The rows of M fall into 3 groups, and each row is roughly a mix of its group's hidden directions.
M (124 x 11):
[[-18  -6 -13   1  -7   6   5   4  22   8 -23]
 [ 32   4   6  -1 -10  15  14   2  -4  -4  10]
 [-25   6  -5  -8  13   4   0   5  -5  18  21]
 [ -9 -16  14 -12  -9  16  17  14   2 -14   9]
 [  5   2 -16   8   3 -15   1  -6  10  13 -29]
 [  8 -17  -8   8   5 -20   0  -4  -5  18  21]
 [-19   9 -10  10   7   0 -17  -5  11  16 -19]
 [  7   9  -9  21 -13  11   4   2   9  -9 -25]
 [  9 -26  -2   9  11  -9 -16   0  -3  20   6]
 [-29   5  17  -4  13   8  -9   6   7 -10   7]
 [  5   0 -16   8   8  -7 -18  -2   3  11 -29]
 [ 21   5 -23  -1   2 -16  -6  -7 -10  13 -12]
 [ -5 -10  11 -15   1   3  -3  -2  -5  20  28]
 [-11  20 -14 -10 -10   4  17  10   8  18  -7]
 [ 16  -2  10  18 -18  19  16  -6   3  -9  -1]
 [  9  12  29   0   3 -15  -7 -11  -1   9 -14]
 [  0  -5  20  -5  -2  22   9  15 -12 -14  13]
 [  4   2  -7   5  -8  -9 -22 -24  -3   0 -21]
 [ -2 -13   2 -16   9 -18   4   1 -12   7  27]
 [ 14  13 -20  11  -2  -9  -7 -10   7  12 -21]
 [ 14   9  -8  -3  -2  -3 -16  22 -14  21  -1]
 [ 15  16 -16 -14 -16   7  11  -4 -19   0   3]
 [ -1   6 -14  13  -8   8  16  13  21  -1 -18]
 [-21   5 -11 -18   4  -4   7  -3  20  16   8]
 [ -7   9 -27   6  -3   0  -1 -24  13  -9   0]
 [  7 -28  -1   5  11 -19 -10  -5   3  16  -2]
 [  2   4  22 -19  13  10   6  11  -1 -11  19]
 [  2  17 -30   0  -8   0  14   6   5  -7 -13]
 [-27  17   7   4   3  12   5 -11   9  -1  17]
 [ 34  -3  -1 -17   0  -2  10   2 -10   4   9]
 [  4  14   5 -13  -1  24  -2   8 -22  -1  15]
 [ -9 -10 -20  10  -4 -20  -5 -16  15  -3  11]
 [-21  -6  17  11  -7  17   5   8   3   1  21]
 [ 20  -8   4 -14  14  11 -12  -2  15  -9 -17]
 [ 10   6  -5 -15  -9 -16   8  -8  -3  -4 -29]
 [ 17  12   7  12  -9   9   8   7 -26  -3  11]
 [-15 -15   7 -25  10  10   0   7  18   2  -4]
 [ -1   5   5  -3 -29   5  23   8   9  -5 -10]
 [ 12  26 -13  16 -11   1  11   7  -3   9 -10]
 [-11  18   0 -13 -17  11  10  14  15  -7 -14]
 [ -5 -11  23 -18  -2  16 -12  15   3 -12  -3]
 [ 11 -27   0   2  14   2  10  11  -5   7  20]
 [ 11  -4   1   1   9  -8 -28 -22 -10   0  -7]
 [ -4  14  13 -24 -13   3  17   9  -4  -8  13]
 [-16  -7   7  13   0  15  10  -8  -3   5  28]
 [-24 -12  12   2  -4  13  -1   1  11  -1  24]
 [ 18  -1 -16  13 -12  -1  17   4  16 -10 -14]
 [  5 -18   1  22  16 -10 -14 -10  -4  13   6]
 [ -6   0  -6  13  -7  -5  -5   6 -20  23 -22]
 [  0   5 -20 -18  -2  -8  16   1   4  18  17]
 [-17  -9  17 -20  13  -4  -2  -1  17  11  10]
 [-13   5  17   8 -17  21  -1   5   0  -9  18]
 [ -7 -12   9  28  11   0 -20  -2  10   8  -1]
 [ -5  -5  -4  34  -8   5  -3  -7   3  10 -17]
 [  7   0  11  13 -14  24   0   3 -20  -1  14]
 [ 19  -7 -10  19 -10  -8 -23  -6 -11  -5  -5]
 [-13  24   9 -26  -2   5  10  -4   5   6   7]
 [ -2  -7   4 -12  21 -12 -23 -13  -6  11   9]
 [  7 -17   1   3  12 -15  -7 -24  -6 -19  -3]
 [ -7  11 -15   1  19 -12  -7   0  21  18  -6]
 [ 24   2  -9  -9  -2  -3  -3 -19 -14 -20  -3]
 [ -3 -29   5 -12  11  -9 -14 -12  -6   3  12]
 [  3 -23   0  19  18 -15  -9  -7   4  12   6]
 [ -9  30  -7  19   2   1  -2   6  -4  16  -4]
 [ 13  10  13  -2   1 -11 -11 -14 -20 -15  15]
 [ -3  21  16  -2 -14  -1   3  -7   3 -13 -24]
 [ -1  19   2 -13 -19  23  11  13  -2  -5   6]
 [ -8   3  15 -20  -6  12   5  11 -13  -9  22]
 [  5  12 -30  11 -10   4  11   7  -1 -12 -10]
 [ 17  -4   0  11  -7  -2   5  -1 -30   8  16]
 [-17  18  11   0  -8  10  17  18  -6  -1  14]
 [ -2  -3  23  -9   3  14   4  10  -8 -20  18]
 [ 16 -22   5  -3  19 -13 -14  -4 -10  11  -5]
 [  3   5 -24  13  20 -14  -2  -6   8  11 -11]
 [  3 -26  22  21   0  -6   0   0   5  -4   8]
 [ -6  15   5 -15 -13  22   8   8  -9 -11  16]
 [ -2   7  17 -18 -11  19  12  10 -11 -14   8]
 [  4   3 -15 -14  -1   4  11   4  -4 -27 -20]
 [ 10 -10 -17 -11   7 -23   3   3  11  13 -16]
 [-25   5   4 -11   2   1  11  18   6  18  10]
 [ 31 -12   8   2   2  -8   0   1 -21   6   1]
 [-20  10  -4 -10   5  12   3   6  -6  14  26]
 [-16   1  -8   9   7   9  16 -19 -15  17   8]
 [  1  12 -14   7 -14   0  13  -9  -7 -22 -20]
 [ 14 -24   4  13   7 -24   3  -6   6   7  -1]
 [-14  -5  14  -2 -12  14  22  -5 -19  -2  11]
 [ 22  -6   5   6   3   2  -6 -16 -19 -15 -15]
 [ -9  -7  29 -14  -6  12  -7   2  -1 -17  -7]
 [-22   2  -8 -11  -3   2  10   4  22  11  17]
 [ 18  11 -13   5  10  -1  -9  -5  17  -1 -24]
 [ -3 -11  -9  16  14 -11 -22 -20   0  -8  -1]
 [ 12   8 -21  -2   9 -14  -2  10  11  11 -22]
 [ 10  -7 -18  23   0 -15 -11  -8   0  17  -9]
 [ 20 -11 -14   7  10 -13 -15 -15  -4  14  -6]
 [ 21  18  -2   6  -7 -19   3  -5  -5  14 -17]
 [-12 -12 -14 -10   6 -17 -11 -13   8  21  -5]
 [ 20  -5  -8   3  -9  -7  16   4 -21  14  16]
 [-13  -9  -3  24   5  -5  -5 -12  24  -4 -11]
 [-10 -21  -9   9   1  -6  10 -24 -10  -6  15]
 [-11   0 -16  17  -3 -10  -8  -4  18  21 -10]
 [-29 -11  11   7   6   5   4   1   0   8  22]
 [ 14 -12   7   7 -20  17   5   0 -23  -7  -3]
 [-18 -12  22   9 -16   8  -1   3  12  -4  15]
 [  6  -7   0 -26   3   0  14   9  -5   4  25]
 [  6  -4  11 -28 -19  15   4  -1  -7  -5 -10]
 [ 12  -3  12 -22   8   3  14  12   3 -10  20]
 [ 16 -14  -1 -15  13 -19  -4  -2  -5  21   1]
 [ -2  29 -10   8  -6 -12  -9 -11   7   1 -17]
 [  5 -14   0   2   2  -4  -1  -2 -27  19  19]
 [  7  -8 -17  20   4  -6  -5 -29   1  -4   0]
 [ 12  21  -7  -3 -14  24  -5  12  -5  -1  12]
 [-14 -15 -12  -6  14  -7   2   3  28   9  -5]
 [-19  30  -5  -2  -5  15   7  -6   4  -9  -1]
 [-17   2 -15   3  10 -16  -3  -4   4  15 -25]
 [ -8  -7  -4  12  -5  19  20  22  -2  13   2]
 [ 24  -7 -12  11  -2 -10   1  26   7   2  -5]
 [ 15  -1 -13  19   8 -12 -19 -16  -4   6 -11]
 [ -4 -11  -5  -4   9 -16 -25 -23   0   7  -6]
 [-16  16   2   0 -14  18  -1  20 -11  14  -7]
 [-15   3  14  -2  -2  18   6  -3  -5  -8  29]
 [  6  23  13  12   2  -7  -5  -3   6  -6 -27]
 [ -4  31   9  -7  -7  10   6  14  13  -7  -7]
 [ 15  13  -8  15  -7   4 -16  13  -4   6 -22]
 [ 13  13  16 -13  16   7  -7  -5 -21 -10  -8]]
Here is one row from each group, named. Which group is each of the other rows in?
[-18   4  -3  -7  -6  15  16   7   9 -11  24]	<54>
[-15  17 -17   1 -17  10   8 -11   8  -9 -15]	<42>
[ -5  -9   4   0  21  -8 -28 -15  -6   8   4]	<56>

[-27   1   0   1   5  13   8  17  21   2  -6]	<56>
[ -4   2   7  13 -20  13  11   4  -3 -28   3]	<54>
[-20  -6  25 -13   7   6  -1   2  17  -7   8]	<54>
[ -6  -9 -28  -1  15   0   5   8  10   9  18]	<54>
[-31   8   7  -3  11  -6  -7   2  -5  13  17]	<56>
[  3  -6  15  -9   8   2  13  13  -6 -11  29]	<56>
[ -5  22 -15  -7  -3 -11  -1  -4  19  11 -18]	<56>
[ 16 -18 -10  -3  -3  -4   7  12  -8  11  26]	<54>
[ 10   5   8  31  -3   4  -9  -3 -12 -14 -11]	<54>
[  4  -4 -22  25  -2 -12  -2  -8  10   6 -15]	<56>
[  4   2 -25   0  -8 -16   7   0  11   5 -25]	<54>
